In the data rows, 128 means zero.
Two rows play each game, the first against the second. How much does the first row win by? 10 is about a draw, 20 a big win and 0 a big loss. Wins can go round in a circle: one row can beat a second, the second a third and the third the first. Each row has two weighted sums of its numbers, A and B, taken from their middle values. A row wins by its A times the other's B, less its B times the other's A.
136 155 100 166 160 129 101 122 131 153  96 147 151 105
 70  72 163 127 107  60 168 183 116 150  92 237 112 114: 5
130 130 128 173 162 124  94 136 129 145 104 132 136 105
107 137  82 125 135 158 130 105 127 124 123 120 151 121: 11
144 160 160  77  79 123 201 105 123 111 172 137 133 158
117 110 148 166 173 128  76 155 130 125 102  99 110 137: 6
111 127  91 140 138 159 105 110 123 125 141 100 133 126
 74  92 155 112 120  56 173 204 108 137  73 196  88 160: 10
107 115 171 144 171  97 100 186 125 129  85 106 111 149
168 119  97 109  90 166 107  98 153 114 169  91  93 144: 13
 85 139 179 141 171  97 108 188 112 117 112  84 106 155
139  97 167 154 154  89 105 160 137 150  93 168 129 114: 10
125 155  96 160 159 139 110 120 127 138 117 131 144 110
150 139 126 174 164 118  89 135 123 136 104 142 138 108: 12
127 125 158 171 161 101  95 153 118 138 113 142 128 114
134 131 116  84  97 151 166  98 129 114 148 118 140 136: 9
142  81  96 149 130 180  56 119 152 104 157  60  81 147
151 148 114 172 160 120 105 127 129 150 107 147 152 102: 7
111 109 174 149 154  87 115 170 115 140 107 137 128 124
136  99 167 168 145  81 115 151 123 166 111 185 141  90: 13
 86  99 169 128 130  65 148 187 117 145  91 182 111 130
165 142 108  97  78 154 127  89 149 108 187  97  96 142: 7
145 127 112  90  97 153 150 101 138 116 142 112 136 139
164 131  94 118  86 164 105  89 149 105 203  71  81 143: 10
112 116 171 150 161  89 107 175 122 137  99 134 121 128
153 140 114  92  83 150 153  95 143 105 176 107 113 141: 10
109 127  82 133 134 158 113 109 127 125 123 118 142 129
 89 129 177 141 172  96 103 188 113 116  93  88 102 154: 11
119 166  98 164 154 134 109 118 118 143 120 137 154 105
150 140 125  87  81 144 160 100 132 108 172 114 116 145: 8
179 126 102  87  85 157 127  98 157 113 145 117 101 149
121 131  96 103 110 161 146 101 129 127 146 108 133 127: 10
120 131  99 108 109 160 146  99 116 125 152 102 132 133
142 138 113 165 162 134  95 126 131 148  98 139 146 112: 14
152 114 108  84  95 157 154 105 130 120 131 126 136 142
128 125  97  96 107 156 157  99 122 122 136 111 137 126: 11
114 111 166 163 156  90 107 159 119 142 118 140 124 111
135 134 115  80  93 153 168 102 131 111 150 113 133 136: 7
173 131 105 108  81 165 110  87 146 107 199  88  89 143
128 132 122  85  92 148 175 102 116 116 153 118 133 143: 12
128 136 120  88  95 152 172 100 115 116 159 109 142 135
 95 136 177 148 167  90 110 179 110 123 116 100 108 143: 14
116 142  88 144 147 153 106 111 127 134 115 122 148 118
100 120 177 141 170  93 101 189 129 119  83 108 106 148: 18
118 166 105 168 154 135 113 116 117 136 128 124 145 111
130 130 108 163 161 141  86 132 139 134 109 127 141 121: 13
105 121 169 159 165  96 100 168 123 127 113 118 115 124
130 123 123  81  99 150 174 102 123 111 143 122 144 142: 10
161 128 140 175 159 100 109 136 127 160  94 184 155  92
153 146 126  85  82 143 161  95 130 111 178 112 120 142: 6
182 131  98 110  82 163 104  92 157 107 187  85  86 153
118 131  90 131 117 168 112 101 123 115 165  84 123 132: 14
144 134 121 170 162 118  86 134 133 147  98 138 137 109
130 119 155 164 160  99 105 157 123 141 108 142 131 112: 3
137 148 135 181 160 113 102 125 114 152 127 143 142  95
120 125  96 101 111 160 146 102 123 124 131 117 140 128: 10
 88 126 177 147 169  91 106 179 118 128 115  93 108 144
119 103 126 169 160 161  56 140 134 109 134  67 103 141: 11
 89 133 179 156 161  91 108 167 109 128 128 114 116 125
127  78 168 154 134  76 123 160 135 161  92 206 134  92: 8
 97 139  91 111 124 156 157 102 112 124 134 113 156 118
108 139  87 125 126 158 131  99 117 121 144 104 140 125: 12
107 119 178 140 164  87 113 184 120 127  93 107 106 148
139 110 159 169 162  99  97 154 127 141 102 143 133 111: 9
150  87 161 166 143  82 109 153 134 157  95 197 140  90
149 109 151 161 162 108  86 155 142 143  81 156 134 112: 13
134 101 167 158 152  84 112 162 134 149  94 172 131 104
149 124  91 108 106 165 120 101 141 111 154 103 119 139: 10
116 105 174 143 155  85 116 178 126 136  88 146 121 130
119 119 117 168 163 146  83 136 129 128 113 103 125 128: 9
132 115  89 118 122 167 111 109 135 123 131 105 125 140
150 137 111  82  93 154 151 103 139 113 141 112 127 144: 12
119 112 167 160 158  90 100 161 128 137 106 143 126 116
159 139 114  90  89 149 150  97 142 114 167 105 111 137: 10
141 120 147 172 165 114  92 147 127 143  99 136 132 115
 69 148 181 151 171  94 109 181 107 113 129  70  96 154: 12
106 137  93 105 118 163 151 102 119 127 141 116 140 123
 78  96 159 111 120  55 171 203 106 133  73 195  86 159: 10
142  98 165 158 148  85 116 154 138 158 101 181 138 106
134 144 134  81  88 144 193 100 119 110 164 114 138 135: 6
137 122 116  81  98 150 169 101 130 118 137 124 142 144
 74 144 181 144 171  95 105 185 107 111 123  75  99 157: 8
156  94  86 129 121 171  83 111 153 113 129  93 106 143
139 109 155 165 161  99 100 157 136 149  90 147 127 122: 5
129 132 117  89  95 150 172 101 126 119 157 113 137 135
102 125 176 146 165  87 108 176 124 128 103 116 117 141: 7
130 124 122  83  99 152 168 101 119 121 144 121 137 140
149 123 136 171 162 111  94 143 131 148  96 150 142 108: 11
143 116 103  93 106 156 147 103 126 120 128 116 141 139
 93 125 175 137 172  91 112 190 117 126  94 101 113 144: 10
 99 141  88 126 130 158 134 102 116 129 136 117 143 124
133 136 136 176 165 122  89 137 122 135 120 122 135 119: 9
147  70  99 151 131 183  51 120 152 101 148  57  86 149
126 154  85 153 153 146 119 116 123 147 104 145 156 106: 4
154 148 155  78  80 126 193 108 139 111 158 134 130 153
136 116  89 108 111 164 125 107 141 115 132 107 125 138: 6
107 120 177 136 169  93 109 187 125 130  88 108 112 146
152 122 151 176 153  94 111 139 120 155 106 173 144  95: 7
144 119 150 172 164 103  98 148 129 145 101 149 138  99
115 104 172 142 163  89 105 184 128 135  82 131 117 137: 12
130 135 126  86  92 148 178 100 118 113 161 114 135 139
150 175 166  77  80 111 201 112 129 113 172 147 127 165: 8
181 141 103 103  81 161 119  91 152  96 193  95  86 146
 99 120 146 176 168 135  74 146 120 119 126  78 116 131: 9
189 127  98 108  80 163 101  92 162  94 185  78  80 146
145 135 113  91  86 150 151  98 141 107 160 110 120 143: 12
 80 137 177 141 170  92 107 188 116 118 112  83 111 156
135 125 109  87  97 151 159  99 133 114 145 116 133 141: 10
151 119 121  77  95 148 171 107 131 120 136 130 135 145
120 171  91 159 152 135 121 112 110 149 118 134 162  98: 15
133 134  97 158 157 142  97 126 130 136 100 131 140 114
105 118 177 150 163  92 113 173 114 123 111 125 117 132: 7
148 108 150 169 159  98 102 152 135 146  93 171 138 107
131 127 116  84  97 151 179 104 124 120 137 119 145 138: 7
131 117  87 128 126 167 106 108 133 115 135 102 124 132
159 137 104 102  86 159 134  93 144 106 175  95 103 142: 12
152 126 119  82  91 153 168 103 133 116 145 119 124 143
 98  98 177 136 134  68 139 176 119 146 102 173 119 121: 10
106 137  84 120 136 157 131 110 128 127 107 129 153 113
144 118 154 168 161 106  92 148 126 150  95 149 137 105: 8
110 110 174 151 152  84 118 171 121 145 103 148 123 120
 95 147  89 122 125 160 147 102 105 127 148 113 142 111: 13
106 132 173 140 170  88 104 188 121 121  94 106 113 155
119 144  87 132 147 150 118 114 129 137  95 137 154 111: 5
 74 108 167 122 124  59 168 190 107 141  94 176 108 139
121 121 106  89 107 157 157 103 129 118 129 118 144 131: 8
161 119 148 178 155  95 114 139 131 164 100 184 154  89
150 184 168  81  76 110 211 105 122 108 192 143 126 156: 6
123 113 168 159 150  87 113 157 117 145 115 154 127 109
122  88 122 167 171 155  53 148 140 116 108  80 107 148: 14
 91 129 178 142 169  89 110 185 118 118 104  97 116 145
 80 139 176 150 165  91 115 180 118 125 119  95 112 140: 11
120 141  85 124 137 157 128 109 119 135 108 132 154 117
111 131 104  94 108 154 162 101 122 120 139 116 151 132: 9
105 132  82 122 135 156 131 106 128 139 116 124 153 120
108 157  91 147 148 150 120 111 121 134 124 123 148 114: 7
146 132 112  91  86 154 149  97 142 113 161 106 117 142
143 122 142 171 159 108  97 142 127 146  99 147 136 111: 6
192 122  94 107  86 165  98  93 162 100 173  88  84 154
134 127  94 110 108 165 132 101 128 114 151  99 129 132: 16
145 100 153 165 158  98 102 154 136 154  82 168 134 104
 97 124 176 140 169  94 102 183 125 120  87  99 115 144: 14
170 131 104  96  84 157 130  95 152 110 168 102  96 145
133 149 110 168 156 133 100 123 123 141 109 132 141 107: 4
145 136 127  81  89 142 165 105 130 116 153 115 135 144
184 133 102 103  79 161 110  91 157 104 190  90  86 144: 6
147 141 105 166 160 129 100 129 136 153  82 162 157 108
168 143 105 106  79 159 125  88 146 104 201  88  90 144: 12
 91 128 180 148 169  91 107 179 116 125 109  95 115 142
132 124 151 172 166 112  87 153 131 137 105 129 131 110: 9
127 119 147 169 165 105  92 153 130 143 106 136 136 113
111 139  82 128 136 158 128 108 117 130 117 116 148 120: 10
133 115 145 172 166 107  90 151 136 139  98 140 137 113
128 126 115  82 101 153 171 103 124 116 137 119 141 141: 11
143 132 132 173 162 115  94 139 133 149 101 142 140 105
119 141  80 137 143 156 116 113 127 136 102 131 146 118: 12
124 100 173 154 153  89 105 170 128 143  97 147 133 125
148 143 123 171 161 112 107 129 137 152  98 162 152  88: 11
140 111 115  81  99 153 168 107 135 121 128 124 134 143
145 132 110 169 164 128  96 136 135 145  92 144 146 113: 10
156 149 112  95  81 155 140  91 141  99 188  95 105 141
141 131 118  82  95 148 172 102 126 113 152 120 136 142: 13
 91 134 176 139 175  99 104 189 115 115  98  81 108 160
141 133 139 177 156 105 104 137 122 147 116 156 148  98: 7
154 123  99  98  97 163 119  98 149 106 159  99 111 141
158 138 103  98  83 157 133  92 136 105 178  99  97 139: 10
140 115 152 170 160 106 100 150 127 149  95 148 135 111
107 123 171 156 169  97 106 169 112 127 120 109 120 138: 9
114 128  85 111 130 159 133 110 130 129 110 127 149 122
169 142 100 113  76 159 108  86 146  96 211  78  83 147: 14
100 124 176 143 172  95 102 186 121 120  95  90 108 152
142 125  99 109  98 162 133  97 140 110 164  96 117 139: 14
170 140 106  97  81 154 133  89 141 105 187  95  96 146
153 140 122  90  83 150 156  92 143 103 168 110 118 144: 10
165 145 105 102  76 157 130  89 142 104 190  99  91 142
 84  87 159 111 121  55 170 204 114 136  64 197  91 153: 11
130 128 104  95 107 156 143 102 126 117 141 114 130 138
120 120 107  88 109 157 169 105 122 128 126 117 149 134: 10
109 120 106 165 148 158  87 116 125 115 150  83 118 127
152 181 168  79  75 111 201 105 129 107 190 140 134 158: 11
109 118 176 151 159  91 111 174 116 134 104 124 121 131
125 115 108  88 111 160 160 105 129 123 121 126 147 130: 10
132 129 117  90  93 150 171  98 127 109 163 107 136 130
168 149 108 106  81 160 124  86 152 105 197  87  91 143: 4
168 135 111  89  83 150 145  97 148 113 165 112 109 140
133 132 125  83  94 147 170 104 133 113 137 122 135 142: 9
153 153 116  95  81 149 149  93 145 106 183 102 108 138
112 103 177 149 143  75 131 170 126 145 104 175 132 110: 14
116 157  90 154 152 147 115 113 119 140 117 131 149 114
137  81 167 159 144  80 116 156 135 152  92 196 142  90: 5
121 129 112  86 101 153 170 101 121 121 148 118 141 134
139 137 105 160 158 139  91 127 131 144 100 132 141 112: 14
129 100 171 152 150  81 119 164 132 148  95 166 130 106
128  94 106 154 142 173  62 120 136 106 147  66 101 146: 10
140 133 124  86  89 151 171 101 124 118 156 112 137 142
117 127  96  98 114 156 145 104 122 122 133 114 150 131: 10
146  87 164 168 138  79 113 149 134 164  99 201 146  89
 74 115 165 119 119  60 168 194 101 136  98 181  93 155: 9
109 115 176 141 159  86 114 180 121 129  97 120 112 137
106 138  89 149 144 154 106 111 129 136 126 115 139 116: 9
146 143 126  83  89 143 169  98 128 111 167 117 122 148
 82 139 180 138 176  94 111 188 113 116 107  80 105 161: 10
121 132 122  82  96 144 176 101 122 118 152 118 141 137
123 123  93 105 116 161 139 102 126 120 136 111 140 131: 10
106 134  89 113 123 157 146 103 121 127 138 120 137 121
116 123 143 171 171 126  75 152 132 126 109 102 119 131: 17
103  70 169 130 119  64 143 181 129 158  80 223 121 111
125 137  90 149 152 150 105 119 128 141 103 134 147 116: 12
117 126  90 106 116 157 142 102 119 121 133 114 143 128
125 157 109 169 155 132 109 120 114 143 122 139 146 106: 10
